Each path below is one point turned by a fixed rotation once a step. After each direction that follows a path, write how fast that rotation turns it, in degrees a step (0 if it stays still).
Each turn is a multiple of 5 degrees from 10 to 175, or 0.
Each row of a path follows its step; steps can be skipped.

step 0: [ 11 -35  49 -14   5 -33   3   5  -1 -18 -18 -25 -34  -7   6 -10  -1  35
   0  -1  -7   2  -5   2  21  -4 -17   4  -6  13  -2   0  20  -3 -15  16
 -11   4  46  26   9   3  11   5  -8]
step 1: [ -1 -41   4 -17 -19  19   6   9   7 -13 -24   5   5   2  21 -38  26 -19
  17  -3  -2  18 -28  -3   2  -3   1  17  13   1  19   7   4  16  16 -12
   1  -8   4  55  34  -3  -1  -9  -7]
step 2: [ 10  15  21   3 -30  33  -7  15  14 -12   9 -10 -20  -9  19   7  38  -6
 -17  17 -29  -3   5 -27  -6 -19  32  27 -21  26  -2  -2 -22  18   3  -4
   5  13  14  23  -5  -4 -12  14 -21]
step 3: [-12  10 -26 -36 -21  21 -20   0  20 -23  -8 -27   3   7  14 -21 -22 -10
  -1  -6 -17  28  27 -17   4  -4  10  23   8 -13  -7 -12 -12   5  31   6
 -26  18  37 -25  -4   8  -6   3  -4]
step 4: [  8 -15 -10   7  -4  20 -11 -10  36  10   6 -21 -34 -14  11  -6   0 -38
 -41 -20  22 -19 -10  -6  -8  -1 -26  11  -9 -23 -11  23  -5 -25  17   2
 -29  16   3 -12 -12 -16  11  -7 -14]
step 5: [ 12  -8  22   2  -2   1 -10  -9   0  35  -5 -17  11 -50   4  24 -19 -11
   5 -18  -9  24 -25 -32  19 -15 -24 -11  -8  -5 -19   1  18   8   8 -17
 -27  11  -2 -16   7  19 -26 -11 -21]
step 6: [  6 -29  59 -28  -9  -1   7 -10  25 -20   6  -2  -9  -3 -24  15  22  17
  20 -27  11   4 -11 -13  -1   9 -23  -2  10 -26  -4   4   2  32 -27   5
 -22   1  12 -18   7  -4  18   5 -10]
step 9: [ 14   3   3 -12   7  -1 -14   5 -29 -33  25 -39  -6  -5  22 -43 -38   3
   7 -25  -4   1   9   2   9  -3 -12  17   1 -12   9 -22   3 -13   9  46
 -10  12  15 -10 -17  12   4  -3  12]
step 10: [  9 -22 -16  29  -2  -2   6  -4  12 -11  13  -9 -16 -17   6 -46   4  -8
  -3 -15  25 -29 -15  -8  31 -13 -41   2  -8   7 -16  32  35  -1  21  15
   7   1   7  23   3  -9  -1 -15  -6]
Directions:
[  0  -2   7   1  -1   2   5  -2   7  -3   8   5 -14   6  -1   7   7   6
  -5   0   2 -11   1  -3  -1  -3  -4   1  -6   8  -4   8   1  -6  -4  -1
   3  -4   7  -3  -6  -5   4   6   0] : 175
[  6   3   5   6   1  -1   0   5  -6   0   0 -11 -11  -5   4   6  -2   4
 -11   0   3   3   1   1  -4   3   8   1  -6  -1   9  -7   1  -3 -10   3
  -5   9  -5   5  -1   2   2   0   6] : 160
[-2  2 12 -5  0 -3  1  3 -3  4 -5 -1  2  1 -3 13  9 -7  1  5 -4  1 -1  4
  1  2 -9  3  0 -2 10 -4  3  3  6 -1  6 -7  6  5  6  2  8 -1  6] : 60
[ -2  -5  -1  -7   3   6  -2   2   9  -3   0  -5   9  -2   4  14   5   0
  -9   4  -2   0  -2  -6  -3   1   4  -7   2  -6  -1   3   3  -6   4   1
  -4   4  -4 -10   7  -7  -5   3   1] : 35
[-3 -2  0 -1 -3 14  2  8  0 -4  0  9  2  1 -8  7 -1  1  6  3  0 -4 16 -1
 -3 -1  6 13 -2 -3  1 -1 -1  4 -4  0 -6 -3 -3  7  1 -2 -5 -1  1] : 70
[  3   0   5  -8  -2  -9   3 -10  -1   6  -7   8  -1  -5   0  -2   6   3
   4  -2   4  -1  12  -1  -6   0  -2  -6 -11  -5  -2  -1  -2  -9  -4  -1
  -2   4  -1   0  10   1  -3  -7  -3] : 55
[  2   2  -6   3  -7   6   1  -1   0  -3   2  11  -1  -2   1  -4  -3 -14
  -2   0  -2  -1  -7  -2  -5  -1  -6  -5   2  -9   2   4   4  -8  -9   3
   3   3   0  10   5  -6   4   5   6] : 125
[ -3   3   3   0  -6   2   1   0   8   7 -10  -2  -4 -12  -2  -8  -3  -1
  -7  -1   4   4   7  -7   2   1   7   7   8   5   2   2  -4  -4   5  -7
   6  -3   2  -1   4  -3   4  11   1] : 35

step 1: [  9   4  -1 -13 -17 -12 -17  25   9  18  -9  30   3  18  27 -39 -12  -4
 -21   3  19  14  -3   3 -10 -19   8 -15  29 -26  17   9  24 -11 -25 -11
  10  15   1   9   4 -31   5  14  20]
step 2: [ -1  -8 -17  -2  21 -17 -18 -23 -19  16  11   2  19  17  -8 -13  -2  24
  24  24   9 -17  11  -3  -7   6 -20  -6 -37   4  37   1  22  -2 -27 -21
   6   3 -17 -29   8 -14  -9 -23 -15]
step 3: [ -2 -34  -9 -19  10 -11   6  23   6  17  24   0  -8   4  -8  11  -9 -16
 -26 -36  10   7 -19   0 -33  -6  23 -29   1   3  18  -1   1  -2   9  17
   5  17 -14 -20  38   9 -22 -12 -13]
step 4: [ -2 -27 -18  14  26 -11  -2   8   8   3   9 -11 -18   1  11 -23   7   9
  18   1 -31  -3 -11 -13   4 -25 -17 -15  31  -2  38  12 -19  17 -29  -5
 -16  19  22  -8  -1 -13  18  19  23]
step 5: [ 25  -2 -19 -10   7 -25  -7  21  24  19  13   4  16  30 -21  21 -20  17
  16   6  26   1   9 -24   9 -10   7  26   6  13 -15 -24   7   2 -34  11
  13  22  17  -8   1 -17 -16  -2 -14]
step 6: [ 11   3 -29 -10  -9 -31   8  -7   8  26  -5   6  19   5 -10  20  -3  22
 -39  18   7 -13 -30  21  -2   2  14 -35   2 -14  22  16   5  30   0 -13
 -15 -16  -1  -5  17  -7  -5  21  16]
step 8: [  1 -23  14 -19   4   7 -17  23  10  10 -24   3  22   3  -4  -4   7 -12
 -19 -11  -7  13  -5 -15  -5  11   4   2  -3 -20  25  -8  52  -3 -49 -11
   4  21  15 -10  21 -20 -11   4   8]
step 9: [  2 -19 -28 -20  38   4  33  -9 -27  29  12  18  11   7  -5 -19   7  13
  17  11   9  -6  -2  27  14  -9  -9  -8  -2  15  30  -9   2  35  -3   7
  -4  14  -8 -11   9 -11 -24 -21   1]
step 10: [ 13   6  12  -7 -18   1 -13  28  35  29  49  13 -26   5   1  -2 -20 -16
 -11   3  11   2  -7 -21  -4 -39   9 -18   7  -2  23  13   4  12  -1  12
  -9  19  -9 -15  22  -5   4  -5 -11]
Directions:
[  2  -2  -4  -3  -4 -12   2  -1   4  -3  -7 -10  -2  -2   2   9  -4   6
  -2   2  -4  -1  -5  -3   3   5   0  -2   2   8  -6  -3 -10   0  -5  -5
   6   2  13  -2   3   8  -2   2   3] : 40
[  4  -9  -4  12   0  -4   7  -3  -5  -1  -8   6  -3   0  -1  -1   2   1
   2   3  -3 -13   6   2   2  -1 -11  -4   0   0   6   1   6   1  -1  -5
 -10  -8   3   0  -2   6   3   0   6] : 155
[ -5   4   7  -2   1  -6   0   3   1  -4   2   1  -3   5   3  -1  -3  -1
   2   1   1  -5  -5 -11  11   2  -6   7  -5  -2   3  -1   0 -13   0  -7
  -9   6   4   2   5 -10   8   0  -5] : 120
[  5   6  11   1   5  -3  -8  -3  -4   8  -4  -3  -2   2  -8   0   3   6
   0   1  -1   2   3  -1   2 -12  -8   2   0   1   2   3   0  -1   5   1
   2   5   6  -9  -7  10  -1  -3 -11] : 145
[ -2  -9   0   3  -3   9   1   9   1   1   1   2 -10  -2   1   3   3   6
  -1  10   1   3   2  -7  -2  -1  -4  -2  -6   5 -11   0  -3   2  -4  -7
  -1  -6  -6  -9  -4  -8  -7   2  -9] : 145
[-3 -4 -3  2 -1  3  2  8 -3  0 -4  0  5  3  0  2 15 -1 -4 -7 -2  5  1  1
  5  0  0 12 16  0  0 -1 -3 -4 -6 -5  1  3 -2 -7 -7 -2  5 -7  6] : 95
[  1  -5   1   5  -6   4   0  -1  -8  12   1  -1  -7   3   4   3  -6   6
   1  -3   1  -8   3  -6  -1   0   5  10   1 -10  -6  -7   0   2   1  -1
   4   9  -6   5   7   8   0   0   0] : 155

step 0: [  3 -17  15   2  39  28  -3   7  20  12  -7   0   3   7  35  30  32   8
  -3  -9   4  13   4   8  13   3 -40 -17  -9  24   1  -4  -5   3 -19   0
  13  14 -22  12   1   9 -12   6  25]
step 2: [-34  10 -12  -7  -8 -30 -17   0  25  31 -13   5 -18  14  -3 -11   8 -10
  28   3   9 -13  -7 -12  20 -10   6 -11 -11  -4 -18   0 -22  -2   9   4
   5 -36   9 -30   4 -27  18  16  20]
step 3: [-21 -21   5 -27  -7 -20   1  -7 -20 -15   2 -12   9 -18  21 -27 -14  29
   4 -20   3   2   8 -17  27  -2  -4 -18   7   6  -9 -29  19  13 -13  10
  11  11 -14  11  16   1 -41 -13  18]
step 4: [-26   2  26  22  10  17 -21  21 -12 -26  -2  19   5   5 -16  27  -7  32
 -19  -9  -9  32 -16  15  16  -5  17  -1 -19 -25   5   1 -25  -1  -3 -15
  15  12  10  12   8  15  15   8   7]
step 6: [-31 -17 -22  27 -23   4  -4 -27  18  -3 -16  -5  -1 -11   9   4  26   0
  15 -11 -16 -21  28 -19 -15 -18   6  -4  13  17   6  -6 -14 -15 -22 -19
 -17  27   4   8  17 -26  -9   1  14]
step 7: [-14 -16 -11   6  15   5  14  15 -13   6  27  -2   9   5 -27  23 -15   5
   6  -3   4  -6  26 -12  21  13  13  -6  25 -39 -19  -4  13 -15   3 -23
  28 -33  17 -12   7  -3 -23 -14   5]
step 8: [ 14 -16 -10  16 -19  -2  -4 -14 -17  -9  11 -21  -3 -25  25   7  11  24
  25   0   4  15 -60   2  25  13   1 -17 -21  -5 -10   2 -20  13   8  -3
   4 -14  10  -5 -15  -6   4   0 -20]
step 9: [-28  13  33 -10  -6  13   8 -20  10   7 -14  -8   9  23  30  -2  11  21
   2   7   3  12  -4   2 -23 -15  -4  17 -11  12  18  -3   3 -39   6   6
  22   5  15  19  11  10 -17 -37 -17]
step 10: [ -5   8 -18  20  24  -5 -30 -13 -39 -16   7 -15   3  14  -3  12   1  -4
  -3  39 -13 -11  39  -6   9  -3   2   4   9  -9  25  -7  -5 -17  12   7
  -5 -10  -5  22  13 -17  15  32 -12]
Directions:
[  5   3  -2  -5   4  -3  -7   3  -2   0  -2   0   1   5   6   4   2  -3
 -12   1  -3 -11  -5  -1   1   9  -1  -1   3   6  -5   4   1   3  -4   0
  10  -5  11   1   9  -3  -7   9  -2] : 145
[ -3   0   1   3  -8   5   0   5  -7   1  -9   8   3   4  -1  -7   0   7
   1 -10 -12   3   1  -3  -9   5   0  -1   4  10   3  -1   1   2  -2  -6
  -5  -2  10   3   1   5  -1  -8  -1] : 135
[-11  -3   1   8   3   4  -5   7 -12  -3   5   8   0   0 -10   2  -2  -6
   5  10  -1   3   0   0  -3   6  -2   9  -1  -3  -6   8   5   5   5   0
   4   3  -1  -1   0  -3  -2   3  -3] : 120
[  4  -2  -5  -3  -4  -1   8   3   0  -4  -8  -2  -3   0   8  -3   0 -10
   9  -2  -3  10   1   1  -6  -1   3  -6 -12   3  -1   5  -2   7   5   6
   8  -1   1  -7   4 -10   0  -1  -1] : 120
[ -7  -1  -3   6  -4  -7  -1  10   4  -5   5  -6  -2  -4  -2  -4   3  -2
   0  -2   1 -10   9  -8  -4 -12   1  -3   3  -3   1   3   5   7   0   6
  -4 -13   5   3  -3  -1  -2   1   3] : 85

step 0: [  6 -34  17  -9  25  -8  23 -15  14   8 -10 -43 -21   7  22  -3  17  17
 -13 -13   1   3  11  11  10   2 -12   2 -15 -20 -23  -5 -10  32 -42  16
  -4  14 -14   4  10   1   7  16  -5]
step 1: [-11 -43   6  -1  21  18 -10  10  35   0   3 -21 -18  16   9   3  18  -3
 -19 -22   7   5   3 -10   4 -25 -15  -7  10 -14 -19  17  -7 -20  -5  25
   0   6 -12 -16  25 -41  22   1   4]
step 2: [ -8 -43  26 -15  26   6  15 -14  14 -23 -13  -2  -6 -26  11  13  18  12
  -3   0  -5 -16   9 -16 -10  -6 -14  18 -18  -8 -44   0   2   7  20  22
  14   7   2   3   3 -21  10 -13 -32]
step 3: [ 15 -30  -3  15  22   0  11 -21  19  17   0 -29 -17 -15  12 -19  19  30
  -5   7   4 -10   0  -9  26  25  -7  -4   0  -5 -30  -1   4   9 -26  32
   5  29 -22  14   8 -20  14   4 -10]
step 4: [-13 -42 -22  18  40  16  -6 -17  32  -2   4 -13 -11  -5  16   9   7 -15
  -7 -30 -17   0  20 -23   8  -4 -15   5   7  -9 -11  15  11 -25   7  10
  13  17 -22   2  20 -10  24  -6  12]
step 5: [-12 -24   4   1  27  10  12  -1  14 -16 -18 -20  -1 -16  -1  -5  -3  18
   7  -2 -11  -1   2 -10 -11  -8 -12  20   7 -12 -44   3  50   1  18  15
  20  14   8  33  -7 -18  21 -12 -21]
step 7: [-19   3 -19   7  31  23  -6 -11  25   1   6 -17 -16   6  15  10   0 -20
 -27  -8 -13 -19  30 -15   9  -7   2  22   2 -21 -14   2  28 -35 -13 -11
  24  26 -20   7 -10 -19  19   5   0]
step 8: [  8  -3  -2  -9  30   4  -2  10  16 -18  -7 -20   7 -19 -11   1 -16  29
   9 -16 -26  14  17 -11  -8 -18   5  34   5   5 -18  -7  26 -13 -10  10
  36   4  -7  20 -25 -35  10  -8 -25]
step 10: [  3   5 -18  18  25  11 -21  16   2   2  17   1  -9 -15  25  18   2  -2
 -25 -22   6 -27  -4 -20  10 -33  15  10   8 -14  -7  -4  21 -23 -23 -12
  22   8 -20   1 -18 -36  28  -2  -1]
Directions:
[ -4   3  -3  -7  -5  -1  -1   0   3  -1   0 -12  -3   9 -12   9   1  -2
   1   2  -1   2   6   7   0  -6   3   0  -3 -10  -5   8   4   4  -4  -8
  -9   4   4   6   1   2  -2  -5   2] : 55
[ -2  -2  -7  -1   4   0  -2  -5   2 -10   4   2  -6  -3   6   7  11  -4
   9  -8  -5   3   6   0  -5  -1   0   2  -5   8  10   2  -7  10  -1  -1
   2  -3  -1   1  -1   3  -6  -8  -3] : 160
[ -2  10  -4   1  -7   1   0   7   6  -2  -3  -5  -2   1   5  -2   5   0
   2   6   7   4 -11   0  -1   0   3  -2   7   6   3   4   5   8  -5   6
   4   3  -2   5  -1 -15   3  -4   3] : 155
[ -6   4   0  -5   2   4   2   2  -1   1   6   9   6  -3   8  15  -2  -2
  -8   1  -2   8  -4  -1   5   1 -10   6   2   2  -7   1   5  -1   6  -9
   1  -2   3  -3   3  -7   0  -7   2] : 125
[  9   6   8  -1  -3  -3  -6  -3  -2   2  -7   6  -5  -1   7   3  -5  -3
  -3  -5  -1   2  -2   6   1 -15   0   5  -4  -5  -2   4  -4   2 -11   8
  -3  -2  -1  -8   1  -6  -2   0  -6] : 35
